Each named move below is a turn or a mirror, shown by a few rows before and after it. Which moves, in which order, take the first row of each later pair to the second? The first pair is answered.
nives (before -> after):
[ 37  -4   6   6  20   4  -4  12  -4 -12 -15]  ->  [ 37  -2   9   4  16   2  -3  10  -4 -13 -16]
[  6 -19  -2  14  -2  -3 -13  11 -17   6  -9]  ->  [  8 -17   6  10  -9  -9 -12   8 -16   5 -13]
[  1 -12  14  11 -29   0  12   4  22  -1  -2]  ->  [ -4 -19  -8  21  -8  15   9  12  21   4  10]
[  7  -8  10  -1  14 -11 -22   9 -39   4 -18]  ->  [  6  -8   7   0  16  -9 -22  10 -39   5 -17]
bul (before -> after):
[-29   6  -6 -10  -9  -9  27 -11  19 -11  12]  ->  [-21  11   7 -24  -9 -18  29  11   3  -7   2]
[ -4  -7  -4  23 -15  -4 -10 -19  26 -17  -6]  ->  [  8   3  22  -2 -17 -22  -6  16  -6 -11 -24]
[ 37  34  36  -4  15   0 -11 -14   5 -15 -10]  ->  [36 -1 -4 15 30 16  6 39 18  8 -9]
peken (before -> after):
[ -4  17  35 -11  -4 -10  -6 -10 -22  -4   1]  ->  [ -2  14  33 -17 -11 -11  13  19  -9   3  -1]
[ -8  -6   6   0 -27   2   0   9  13  17  -9]  ->  [-13  -5  -3   4 -22  11   0  -1  21  14   3]
[ -1 -10  -2   9   6 -10 -24 -10 -30   7 -16]  ->  [  3 -15   0   1  -3 -15  -5  23 -20  16 -22]
Luz (before -> after):
[-10  13  17   4 -22  -2   4   3  19   4   6]  ->  [  4  -1  11  26  -2   1 -23  -4  -5   5  -7]
[ -3  -7  -9 -23  14  10  28  37  15  12  24]  ->  [ 22 -42  -9  13   1  -1  11  28  18  14 -12]
[  4  19   8  -1   5   1  10 -33   8 -16  21]  ->  [ 15   2   9  15  -7  -6   6 -36  14 -15   4]
[11  4  3 13  7  9 -5  6  1 -3  5]  ->  [ 5 10  5  5  1  8  4  9  8 -3 11]

(two moves a pair)
[-29 -17 -34   0  19   8 -16   7 -21   1  16]  ->  [-27   1   4 -22 -38 -21   6 -16  12 -13   4]
bul, Luz
[ 5  3  1  3 11 19  4  9 -9 -2 10]  ->  [ 7 10 14 -6 -7 10 14  8  0 -5  5]
nives, peken
[ 14   4  14  13  13 -10 -21  13 -40  -4 -18]  ->  [  2 -13 -19  40  21  11 -21  -2 -12  -4   0]
nives, bul
[-24   8   0  -7 -15 -10  -2  -3 -10  -2  -9]  ->  [-27   7  -7  -7 -14  -4   7   4   1   0  -2]
peken, peken
[-8  2  7  0 19 12 -7 -6  2 11  0]  ->  [ -3   5  21  -5   2   0  -4 -12   5   8 -10]
nives, Luz
[-28  11   1 -20 -25 -12   9 -11  -2   3  12]  ->  [-10 -24 -20  22  -5  -4 -18 -13 -13   9  -6]
Luz, nives
[ -3  -9 -14  -4  31  18  -3  12 -12   1   8]  ->  [-15  -5 -13  -3   5  16   8 -18  22  -8  18]
Luz, peken
[ 22  -3  16  12   5  -5 -14 -11  -2   1 -18]  ->  [ 19 -15  -2  18   9   4  -1  12  12  11 -12]
bul, peken
[-10   4   0  -8  -2  -9 -18 -37 -18 -12  -3]  ->  [ -6  -4   3  -2 -17 -15 -13 -37  -6 -12 -12]
Luz, Luz
[ 10 -21 -15   9  -7   2  -1  -4   9  -5   4]  ->  [  6  -4 -10  -2  12   6 -12  -9 -15  -8  13]
nives, Luz
[ -4  13  18 -11  -4 -12   7  -5 -10  -1   5]  ->  [ -3  -2   9  -4 -13 -12  18  10   4   6  -1]
bul, nives
[ 24  17  19   9  13   0  -8  -4  -6   2 -14]  ->  [21 19 16  1 16  3  6 17 -1  8 -9]
peken, Luz
[-15  -8 -24  -5   4  12  11 -13  -6  -6  27]  ->  [  3  -2  13 -19 -26 -18  12 -13 -14 -10  -4]
Luz, bul
[-15  -6 -25 -15  10   4   6   3  -7  -2  13]  ->  [ -2 -12  -6 -10 -22 -14   6 -15   8  -9  -9]
bul, Luz
[ -1  26  28 -21  -2 -18 -15 -18 -29 -10  -4]  ->  [-18   9   2 -16 -29  -9  30   6  34  -1  10]
nives, Luz
[-25  24 -14   2   7  10   4 -22   3   4  21]  ->  [-11   6 -17  25  14   8 -17 -28  -9   5   4]
Luz, Luz
[ 20  38   6   1  25  35  14 -16  35 -11  33]  ->  [ 31  43  21 -19  32  24  18  26   5   1  19]
bul, nives
[ 16 -28 -13  38  26  20 -19  -9  18  -8 -12]  ->  [  6 -21  -3  19 -12  10  17  -1  58  -9  -8]
Luz, Luz
[-15   1  -8  -5  -8  -3   5  -8   4   4 -17]  ->  [-16  -1 -13   0   0   1  -1 -11  -2   5 -14]
nives, peken
[-18  -7  10 -19 -20 -13   3  -5   3  -7   4]  ->  [-19 -14   1 -17 -16  -9   9  12   8   0   6]
peken, bul
[-14 -12   6  -8  -9  -6   6  13 -34  20  -6]  ->  [-28  -3  -4   1 -13   8   8 -29  -1   7  18]
peken, bul
[ 10  18   7 -22   5   5  23  29  21   6  10]  ->  [  3  30  13 -20   0   5  14 -10  27  -7  18]
peken, nives
[  4  -2  -7  -7  10 -10 -13   8 -20   7 -13]  ->  [-16   7 -20 -12   1   1   5  -5  11   3  12]
bul, Luz
[ 25 -30 -11  38  10  11 -20  -7  11   0 -23]  ->  [ -1  41  22 -31  18   9  -7 -12 -16 -13  15]
bul, Luz
[ -2   6  15 -14 -20 -13  18  15   5   0  -8]  ->  [ -3 -17 -15  11  -1   4  13  25  12   8  -4]
nives, Luz
[ -2 -10  11   9 -22 -12  -3 -13   7   7 -16]  ->  [ -3  -9  10   4 -24 -11   5  -3  13  10 -14]
peken, bul
[  4   2 -17 -12  25  11  17  34  -9   7  15]  ->  [  3 -10 -13   0 -17   0  32  10  36   1   5]
peken, Luz
[-17 -16  -4  22   6  -1 -18 -11 -11  13  -1]  ->  [-10 -13  15   6 -20 -19  -2   8  -3  16 -16]
nives, peken
[  9  15  13 -10   2  11   5   0   4  -9   4]  ->  [13 -4 -3 11 10 17 -2  3  7 -5 -1]
Luz, nives
[-15  22   5 -15  -1  10   5  -7   6  -3  15]  ->  [ -4  10   1   4  18  14 -19 -14 -15  -3   4]
Luz, Luz
[-20  -2 -14   0   2   1 -10 -19 -14   0   8]  ->  [-24  -4 -16  -2 -11   0   5 -14   5   1  10]
Luz, nives
[-13  -8 -17  12  -1  13   4   1  20  -1   4]  ->  [-12   6 -12   2  20  17  -9   0  -6  -3  11]
bul, nives
[  2   9  11 -20   6  -9  -5 -16   4 -11   7]  ->  [  2 -15 -11  -7  11  -2   7  19  15   4   4]
peken, bul
[-19   5  -9  15  -7   7  -5 -16   6  -7  12]  ->  [ -7  -5  -1   9  -6  -7  -7  21 -20   6 -11]
peken, bul
[ -3 -22 -31   8  11  24  -1  -4   9  19   3]  ->  [-20   6 -17 -23  -1  18  11 -12  12  12  20]
peken, Luz
[ 40  -2  23   7  15  -3   6   3  30 -30 -17]  ->  [ 36  13  23  -6  41   5  -2  11   4 -29  -6]
Luz, peken
[  8  -8   8  28 -27 -11  -4 -20  14  -6 -29]  ->  [ 12  14  25   9  -9 -13 -17 -20 -21 -10 -28]
nives, bul
[ -9  -3   8  -7 -18 -17  -7  -8 -11   0 -11]  ->  [-16 -18 -18   7  -8  -1   1   5   4   7   0]
bul, peken
[  4  22  24 -13  12   1 -15 -21 -22  -8   1]  ->  [  3 -13  -3  -2  -7   4  22  36  18  15  -6]
Luz, bul
[-12  -1  12  -5 -29  -6  -1 -11  10  -3  -6]  ->  [-12  13  17 -15  -8  -3 -13 -12 -16  -5   0]
nives, bul
[  5  12   9  17 -15  -8   3 -14  -2  -9   1]  ->  [ 1  3 -9 19 -5  2 17 16  6  2  8]
bul, peken
[  9 -12   0  14   5 -11 -22 -11 -22   5 -23]  ->  [  2 -16 -16   7   1   2  15  28  14  16  -9]
peken, peken
[ 39   0  24  14  -1 -15  -6  10  20   3 -29]  ->  [ 14  23  -2   6  48  18 -15   3   1   1  16]
bul, Luz
[  9 -18  -7   3   6   1  12  37   3  11  -5]  ->  [ -1  -1  -3  13   0   7  -5 -35  20 -13  13]
bul, nives
[ 15  16  13 -19   6  -2   6  13   9 -10  13]  ->  [ 27  -6  10   6  -6  -7  -2   0  22 -11  -6]
peken, Luz
[ -5 -14 -12   0   9 -11 -15  16 -31   9 -15]  ->  [-22   5 -10 -25  -3  -9  12  25 -12   8   4]
Luz, nives
[ 19 -31   9  24 -18 -21  -9  12 -15  10 -33]  ->  [ -5 -28 -28  33  -5  13  15   8  32  10  10]
peken, peken
[-14 -18 -14  14  -2   1 -13 -19  -2  -6   1]  ->  [ -4 -15   6   2 -22 -16  -5  -7  -4  -4 -17]
nives, peken
[ 19   4  -1  13  12   6  -3  26   6  11 -12]  ->  [14 22 14 -8  0 -2  7 24  7  7 -8]
Luz, nives
[  2  -6   0   8   2   1  -3 -12  -1  -4  -2]  ->  [  4  -6   0   3   8   0  -2   3 -10   0  -5]
bul, nives
[-12  -2 -26  16  27  23 -10 -11   2  -2  22]  ->  [ -5  -7 -23   7  31  17  -2  28 -13  10  11]
bul, bul
[-16  -6  -5 -19 -25  -6  14   5  12  -8  -6]  ->  [ -1 -20  -9   5  -2  -2 -21 -11 -16 -10 -20]
Luz, bul
[  3   1  15 -25 -14 -11   2  17   6  10 -12]  ->  [ 13 -23  -5  11   4   2 -18   5   9  11 -18]
peken, Luz
[ 45 -16  11  21  13   0  -2  32  -7   8 -31]  ->  [  8  28  -1 -13  43  27  12  27  -8   2  26]
Luz, peken
[ -3  -9  -9  13  -4   2 -18  -4   0  -7   5]  ->  [  3  -7   6   4 -19 -10 -11   5   1  -6  -6]
nives, peken
[-22   6   7 -20 -10 -23   8  -2 -15  -1   4]  ->  [-19 -19 -11   2 -18 -19  15   5  10   5  -3]
nives, Luz
[-13  -7  11  -3 -37 -13   6 -29   8  -8  -8]  ->  [-12 -29 -19   4  -5   4  14  32  -5  16  -5]
bul, nives
[  6  17  -1   1   6  -4  -3   0  -9  -2 -10]  ->  [  6  14  -5   2   7  -2   1   9  -8   1 -10]
nives, peken
[-32  -4  -9  -5 -18   5 -21 -23 -23   2  11]  ->  [-37 -12 -21   0 -22  11 -11 -16  -7   6  16]
Luz, nives
[-11   8  -5 -11  -2   3  11  -2   6   0  18]  ->  [ -5   4  -2 -13   4  -3   5  16 -13   6   7]
peken, bul
[  8   3 -10  -2  24   7  -1   9  -1   0   8]  ->  [ 11  11   8 -15  -1  -6  12   9  11  -3   1]
nives, peken
[ -9  12  -6 -14   5 -16 -19  -9 -36 -12  10]  ->  [-15   5 -19  -1   7  -7 -20 -24 -21 -15  20]
bul, bul
[ 6  2  2 10 -5 12 -7 -6 16  3 12]  ->  [  8   7  12   5 -11   6  -9 -11  11   0   7]
Luz, nives
[-11 -21   5 -10 -26 -21   8  -9   9  -5 -19]  ->  [-27 -23 -29  -3  12   7   6   4   4   3   8]
nives, Luz
[ 20  -2  18   0  17   4  17  29 -18   3 -14]  ->  [  0  -6  -6  22  12  23  19 -16  25  -9  13]
Luz, bul
[  5  17  12 -26   5  -5   6   7  -2  -2  -1]  ->  [ 13 -16  -9  10  -2   0   2   2  21   2 -13]
Luz, bul
[ -5   2  12  -6  -1 -13 -22 -11 -41  -1 -20]  ->  [ -1  -4   8 -14  -2 -12  -1  31 -33  11 -22]
peken, Luz
[ -7  -1 -15  10   1  16   3  23  -2   6  -2]  ->  [ -1  15  14   0 -14   0 -11  -9 -13  -7 -12]
bul, peken
[ -6  12 -15   0  16  18  26  20  10   2  18]  ->  [ -1  30  19  -8  -8  -4   7 -27  -2 -17   4]
peken, nives
[  0   5  13  -1   0  -4  -9 -16  -9 -10  -2]  ->  [ -5  -4  -2  12   3   4  -8 -19   4  -8   5]
bul, bul
[ -9 -22  -8  -3   2 -10  -8  33 -22  24 -12]  ->  [-18 -24 -22   1  -1   3   6  32   4  24   3]
peken, Luz
[-13  11   2  -9   2   8  -6 -37  14 -13  27]  ->  [  0   4   5 -27  16   1   5  36 -19   9   9]
bul, nives
[-12   5   4  -1 -10 -10   2  -3   5  -3  -3]  ->  [-14   1  -1   3  -9  -6   3  -4   9  -1  -1]
bul, bul
[-17  11   1 -29  -8  -8  21  34  -6   5  10]  ->  [-28  24  -2 -27   0   2  13   2   0  -6  29]
peken, bul
[  3 -15  -6  21 -14  -3   6  -8  30  -4  15]  ->  [  4 -14  -3  26  -9  -3  -9 -24  17  -9  13]
peken, nives
[ 4  5 -5  3 16 21  1 -2  4  3 11]  ->  [ 11  11  15  -2   4   5  -9 -16  -8  -2  -4]
peken, nives
[-10 -10  -6  -4  20  -5  -6  41 -14   8  25]  ->  [-12   2   8 -18  -8 -13  16  35  16   2  28]
nives, peken
[  0 -22  -1  19 -13  -4  10  -6  12  -3   4]  ->  [  3 -12   5  10  13  -4 -10  -4 -27  -3   4]
Luz, peken
[-19  -5 -44   9  31  34   7  13   9   7  29]  ->  [  0 -30 -44  36  25  26  -7   6   9   8   4]
Luz, Luz
[  6 -23 -13  20   5  -2 -18  -1  -6   1  -9]  ->  [-13   6 -12 -14  16   6   0  17 -11   2  19]
peken, Luz
[ -7 -11  -6  -2   5   2 -22  -5 -21 -11  -5]  ->  [ -9 -13 -10   0   6   5 -22  -6 -17 -10  -4]
bul, bul
[-23 -32 -27  -4  -7  -3  13  33  -4  30  -5]  ->  [ -8 -26 -10  -2   8 -11 -19  16 -45  24 -20]
nives, Luz
[ 30  15  12  33  -8  -2 -21 -29   0 -14  -3]  ->  [ 16  25  -1   0  15   9   9  46 -15   8  16]
Luz, bul
[  4 -13  -3  26   6  -3 -32 -22  -3  -1  -1]  ->  [ 12 -22  -3  23   7  -9 -27   6 -13   9 -13]
peken, nives
[ 24   7  25  -5  -5  -3  -8 -22  -7  -7 -10]  ->  [ 15 -11  -8  -1  15  16  12  30   0  14   3]
Luz, bul
[ 14   5  14   5 -11  -4   4 -14  21   4  -4]  ->  [14 -6 -4 10  9  7  7 17 12 17 -1]
bul, nives
[-14   7 -14   2   1  -1  -1 -14  -9   8  11]  ->  [-11  10  -1  -7 -16 -14   6  -9  -6   8   2]
peken, Luz
[ 18 -10  25  16 -34 -12 -17  10  -1  -3 -29]  ->  [-20  12 -14  -5  11  28   4  35   2   5  31]
nives, Luz
[  4  -1   1  20 -13   7   5 -18  20 -13 -13]  ->  [  7  -5   1  25  -4   8  -7 -21   5 -13 -17]
nives, peken
[-18  22   2 -14 -22  -2   5 -17  -1  -6  18]  ->  [-16  16  -3  -4  -4   0 -16 -22 -25  -6  13]
nives, peken
[  1   1   2  -4 -13  -1   2  -6 -16  -7   0]  ->  [  1  -4  -7   1  -3   5   0   1 -21  -3   2]
nives, peken
[ 30  27  16 -24  -5  10  23  25  19   3  12]  ->  [ 24  34  11 -25   6  18  20  17  16   1  23]
peken, bul
[ 23  -1   2   4   1   7   6  12   6  -7 -13]  ->  [16  8  4 -6 -1  8 15 15  9 -7 -4]
Luz, Luz
[ 11   8   2 -10  -9   4   0 -17  -2   7  -4]  ->  [ 15   5   4 -12 -10   1   3  -6  -4  10  -9]
Luz, peken
[ -6 -10  -5  -6  17  11 -27 -13  -7 -12   7]  ->  [ -7   4  15 -24  -8  -4 -15 -17   3 -17   2]
nives, Luz
[ 8 29 14 -6 13 13 12 11  1 -7  4]  ->  [  6  30  12  -2  12  16   8  -3   7 -11   8]
bul, bul
[ 17 -13   2  11  17   2 -15   7 -25  14 -14]  ->  [  6  -5  -4  20   7  12 -13 -36   8   0   4]
peken, bul
[-19 -13  -6  20 -16 -21  -7 -28  -8  -1  -6]  ->  [-37   4 -16   3   2  -7   2 -19 -10   0  21]
nives, Luz
[-12  15  -1   9 -22 -25  11   8 -10  11 -17]  ->  [-21   8 -27  25   6  -4   2   4 -12  13   1]
nives, peken
[ -7 -11   9  -4   7  -9  21  14   3  -1   6]  ->  [  4 -20  12   7   7 -14   9   9  -5  -1  -7]
Luz, nives
[ 26  10  16  17  18  16  -7 -24   5 -13   1]  ->  [ 19  25  30  -3   7   8   1 -23   2 -16   4]
Luz, peken
[ -3  21  15 -24 -20 -18  26  11   7  -6  -7]  ->  [-17  17 -18  -9   5   9  28   9  22  -4  21]
peken, nives
[ -9 -11  13  12  -7  -7  -8 -44  -5   9 -14]  ->  [-12   8  16 -12  19  -2  -7 -14 -38  15  -4]
peken, Luz
[ 20  31   0 -32  23   5  23  31   9   1  15]  ->  [ 14  39   0 -20  36  10  -9 -20  -9 -13  22]
peken, peken
[  1   6  -7  17 -11  14  13 -44  45 -14  25]  ->  [  5 -19 -31  22   0  20  29  18  44  10  18]
bul, bul
[  9 -11  13  14  12  -7  11  20  12   6   6]  ->  [ 12  -1  28   4   5 -16   7  13   3   1   1]
Luz, nives
[ -9   7   0  -2   2  -4 -18 -35  -9  -6   5]  ->  [ -3 -25 -22  13   2  -2  -3  15   1  15  -9]
peken, bul
[ -2   2  -2  11  23   8 -27   1   0  -7 -12]  ->  [  3   9  14   1  12  -2 -25   0  -5  -9 -20]
bul, nives
[-10 -11  -2  -7 -18   7  15  -3  22  12   0]  ->  [  7 -13   8   4   0   3 -17 -17 -15   8 -17]
bul, Luz
[ 24   6  13   3  20   5   8  -1  25 -22  -6]  ->  [ 28   3  14   0  22   2   8  14  16 -16 -12]
peken, bul
[ 12  -7  11  11  -3   6  11   1  22   2 -12]  ->  [ 5  0  0 10 26 20  1  3  3  4  4]
nives, Luz
[ -3 -20 -17  20 -10  20  10 -18  39   3   1]  ->  [  3 -12   5  15 -25   5   0 -38  30  -5 -12]
nives, peken
[ 4  1 -8  1  6  9 -2  1  3  0  2]  ->  [ 7 -1 -4 -2 -4  3  3  8  7  2 -5]
nives, bul
[ -4 -28 -13  22   2 -16 -21  17 -27  18   2]  ->  [ -9 -12   1  22 -11 -20 -30 -30 -18   1   7]
bul, nives
[ -9   1   3 -10 -15  -8  11   8   5  -1   1]  ->  [-11   7   4 -13 -11  -5  10   6   3  -2   5]
peken, bul
[-16 -33 -30  16 -31  -1  -1   7  -8  19 -12]  ->  [ -9 -22 -11  -1 -35 -13  -1  20 -27  20 -23]
bul, bul
[-46  18 -13 -18  10   1  -7 -30 -31 -15  30]  ->  [-36  -5 -22 -23   9  -5  15  43 -38  11  11]
nives, bul
[ -8  -3  10  -6 -30 -13   5 -16   4 -14 -12]  ->  [-20  16   7 -22 -12  -4   6 -14  -8 -15   9]
Luz, Luz
[  0  -2   2 -16 -14  -3  20  31   8  10  -2]  ->  [  4 -16 -14  24   3  10 -17 -24   6  -2  -1]
bul, Luz
[  1  15  10  -3  13  -1  -5   2 -10   2   6]  ->  [-2  1 -1  6 -1  0 12 11 18  6  5]
bul, Luz
[  9  20  -5   1  45  28  -8  24 -18  12  17]  ->  [ 5  6 -5  1 -5 17 32 36 41 16 10]
Luz, nives
[-26   5  -8   2 -13  -5 -12 -48   4  -9   5]  ->  [ -6  -4   6 -19 -12 -22   2  29 -28  13 -24]
bul, Luz
[-24 -47 -28   6 -33  -1  33  19  32  17  -3]  ->  [ -5 -17  10   9  -5 -10 -37 -61 -37 -12 -14]
bul, Luz
[ 18  38  -4   4  25  20   1 -19  -3  -6  18]  ->  [ 35  32  18  -8   9  -2   6  13 -21   2 -12]
peken, peken
[ 33  -3   9  15  -7  13 -27 -16  14 -26   4]  ->  [ 40 -18   4  17  -9   8 -17  20  12 -13 -10]
peken, bul
[  6  29  23 -14  -6   5  16 -24  -1 -12   3]  ->  [  5  27  10 -16  23  17  12   2 -23  -2  11]
nives, bul
[ -4  13   4  -1   9   8  -4 -10 -16   2   5]  ->  [ -1   8   3  -1  10   6  -2   3 -22   6  -1]
peken, nives
[  6  20  23 -24 -10 -13  12   9  -1   0  -5]  ->  [ 18  -4   9  -2  -8  -7  16  28  12   9 -17]
Luz, peken
[ 16  -7 -16  16   3  21  17  42   7  16 -13]  ->  [  2   6 -29  20  27  38   1  14  -1   8  12]
Luz, peken
[-17  -5  -2 -20 -30 -10   9  26  18  -3 -10]  ->  [ -5 -18 -13  17  -1   1 -36 -16  -8 -12 -16]
Luz, bul
[-12 -13  -5  22  -8 -16 -30 -39 -13 -10  -5]  ->  [-38  19  -7 -11   1  -5 -10 -29 -10 -11  29]
Luz, nives
[ 15 -23  21  14 -17 -17  -2   6  -1 -12 -44]  ->  [  6 -38  -7  35  -6   2   0   0  17  -9 -30]
bul, nives
[-14   2 -26   5  17  21  12  14  10   7  18]  ->  [ -3  19  18  -7 -14 -10  -8 -32  -8 -12  -5]
peken, nives
[-20  11 -13   2  13   9 -20 -19 -28 -10  15]  ->  [ -7  15  12 -18  -5 -12 -11   9 -41  -6  -7]
bul, nives
[17 -1  6 23  0 -5  6 -7 26 -4 -8]  ->  [ 17  -2   3  27   8  -3  -3 -14  19  -5  -7]
nives, peken
[-30 -30 -31  11  -8   4  -1 -17  -1  -3  12]  ->  [-16 -24   0 -13 -32 -23  11  14 -15   3 -16]
nives, bul
[ 27 -33 -26  50  19  18 -24 -10   4   2 -10]  ->  [ 39 -38 -11  40   6   2 -14  21  -4  11 -31]
peken, peken
[ -5 -25  -9   9 -19  -8  29  19   8  13 -27]  ->  [-12  -2   5   9 -24  -8  12 -43  12  -9 -15]
nives, bul
[-13  -8   8 -25  -9 -22  16  16  -7  -5 -12]  ->  [-25   1  -2 -21  -7  -8  19 -10  15 -14  11]
peken, bul
[ 11  16   9   5  12  14 -13 -30   3 -14  10]  ->  [ 18   5  11  14  -1   8 -12 -32  13 -14  -2]
Luz, Luz
[  1 -11 -16  14  17  -1  -5   1 -12  -1   8]  ->  [  5 -20 -12  19  -4 -10   5   1   7  -1  -3]
Luz, Luz
[-23  -8 -18   0  18   0   4 -10 -17   2   0]  ->  [-19 -18 -15  -1   2  -9  16  10  -8   9 -13]
nives, bul
[-15 -14   0 -11  -3   8   6 -19 -10  -3  19]  ->  [-10 -13   5 -20   0   4   8   4 -23   3  12]
bul, nives
[ -4   8   6 -15   5  -4   2   2 -12   0   3]  ->  [ -9   1 -10  -4  12   7   2  -1  -3   2  11]
nives, bul
[  7 -13  -1   0   0   6  -1 -15  -2  -7 -12]  ->  [  7 -18  -6   3   2   8   1  -8   0  -4 -12]
bul, bul
